Each named move below is a turn or a mirror, shown by a few rows before and after it. Which moves, in which order, take the first row of each later pair to the second? The first pair is answered.
Poka:
[ -2  -6   6 -20  -6  -4   9 -32   0   0   6 -15  22  -4   4  10 -11 -10
  17 -19] |-> [ -2  30 -12 -29  16   9   5  -9 -13 -11  -4  -5  -2  27   2  -9  -4   9
 -12  -8]
[ -6 -22   4   0 -12 -11   6 -10  13   6   6 -12  15 -16  -2  14  -6 -11
  18  -5] |-> [ -1  15  -9 -10  13  12   3  27  -8  -9  -1   1 -15  21  -9  -9   1  16
 -18   4]
[-16   4 -13 -32  19  26   4  31 -24  -8   5   7  -8  15  20 -18 -25  16
  -3  14] |-> [-21 -39   1 -17  -3   6  10  -6  -3   6  17  -5  24 -25  19   5 -32  -8
  29  -1]
[  4  43 -10 -11  25  20   3   9   6 -15  -9  -6   6  47  -5  -5  -3  19
 -25  18] |-> [ -3 -13  14   5  -8  -5  17 -38  31   2  -1 -26  43   0  -6  32  -8 -15
  21  -2]
rolas:
[ 11   5   3  -7  -5  -1  -4  -5  11  13  11   3   8  -1 -11   7  -4 -26
  20  -7] |-> [  1   2  -3 -11  -5   0  -2 -12   8   9  15  -4  10  -1   3   7  -9 -21
  21 -17]
[-16 -18  -3  24  -6 -24 -15   5  -6 -26  16  -6 -13 -19  28   8  -5   2
   4 -25] |-> [-12  -1 -13  10   5  -9  -8  -1 -21 -40  16  -5  -9  12  29   1  -7  17
  -6 -17]
[  8  20  -4   2   1 -12  11 -16   8   3 -18  13  10  24  -5   2   7  27
 -11   0] |-> [ 13  14   6   9 -11 -21  12 -10  20  10 -21  13   9   4 -16  10  11  17
  -5  -1]
bam:
[  6 -23  -4 -16   1  19  27  -1 -15  -9  -6  13  25   8   4   9 -25   8
  -4  12] |-> [  7  -4 -22 -16   5  23   2   4  -8 -14  13  -6   6  28   6  -9 -31 -20
  -4  -7]
[ 14  28  -2   3   3 -21  -2 -37   6   4   2 -23  23  17  -2  -1  45  19
  -1 -17] |-> [ 15   3  11  -4  12 -10  35 -11 -10   3 -16  16  25   8 -21  25  21  43
  -2  23]
[10  5  5 -5 21  4 13 -1 -9  3 -8 14  7  8 -3  4  4  8 -9  2] |-> [10  9 -2 -8 24 10  3  4 -5  0 -1  7  0 17 -2  2 -3 -6 -8 -5]

Each pair is 2 to 4 moves apart.
[ 32  27 -22   2  17   1  30 -41 -15  -7   7 -14  36  33  39  -6  -3  35
 -24   2] |-> [ 44  19  -5   3   5   7  50 -30  -5   3  -2   3  45  39  13  12 -18  28
 -21  25]
bam then Poka then rolas then Poka
[-21   6  -4 -13  25   5  31  15 -33 -10 -10  21  10  -1  20  -7  11  55
 -19  26] |-> [-23 -14  -4 -16  15   1  42 -15 -24 -12  -5  13  35   4  20   1   4  48
 -11  20]
Poka then rolas then Poka
[ -2 -16 -27 -26 -42 -35  14 -77 -52 -15  12 -22  24   1  13 -19  28  33
   3 -44] |-> [  3  -4 -35 -54  -6  30  26   9 -66 -29   5  28 -17  49  -9 -25 -30  46
 -25   5]
Poka then bam then bam
[ -2 -19  -7   3 -18  -6 -27   7  12   0  21   6   3 -24   1  14 -48   3
   3  -8] |-> [ -5 -10  -1  -2  -6 -14  -8  17  -8  -2   3  31   0 -25  -1  12 -19  41
 -13  14]
Poka then bam then bam then bam
[-42 -39 -13 -13   9 -27  19  13 -41  -8   9  -3  24 -30  52   4  21  43
   7 -10] |-> [-24   5 -26 -21  20 -24  10  -9 -42 -25   5 -12  24  31  42 -14  41  52
 -16 -17]
rolas then bam then bam then bam
[ -9   8 -28  -9  20  29 -12  29  -6 -20  20 -15 -14  19  23 -21 -32 -17
  -4 -11] |-> [ -6 -21 -12  -3  -2  21   2  -8  14  -7  22 -21  20   1  17   5 -40 -36
  22 -18]
rolas then Poka then rolas
[-12  19 -27  -7  25 -15 -23 -28 -27  -2  22 -34  12  10  47 -17  33  27
 -16 -45] |-> [-17 -10  -8 -17  31 -10  32  -3 -47   8  -7  22  31 -10  35   7  18  71
 -24  12]
Poka then bam then Poka
[ -6 -47  32  17 -27 -24  15  -3  15  10  -2 -10   6 -46   0  27  -2 -13
  37   6] |-> [  9  42  11  10   4  -9 -25  40   5  -6  -9  -8 -55  13 -12 -25  30   6
 -13   4]
Poka then bam then rolas
[ 11  -2  -4 -30  26  11  11   4  -9 -25 -17   9 -12  37  -8 -27 -33  19
  -7 -12] |-> [ 21 -13  23 -12  13 -10  30  -2  -5  -6 -41  31   0   8 -30  -3  -4  26
  -3   5]
bam then bam then bam then rolas
[-11   7 -14   0  31  47  -2  45  -1 -23  10  13 -22 -13  20 -14 -25   4
 -12 -22] |-> [ -4  11   1  24   6  10 -25  25  17  -7  13  -8 -30 -47  17  -9  12 -14
   2 -48]
rolas then rolas then rolas then bam
[-25 -63 -19  12   0  -5  32 -18  12  20   8   3  46 -32  31  15 -33  -8
  10  -4] |-> [ -1  -9 -24   7  28  38  15  50  14  17  -7  31 -11  29  -8  -2 -56 -10
 -25  23]
bam then Poka then rolas
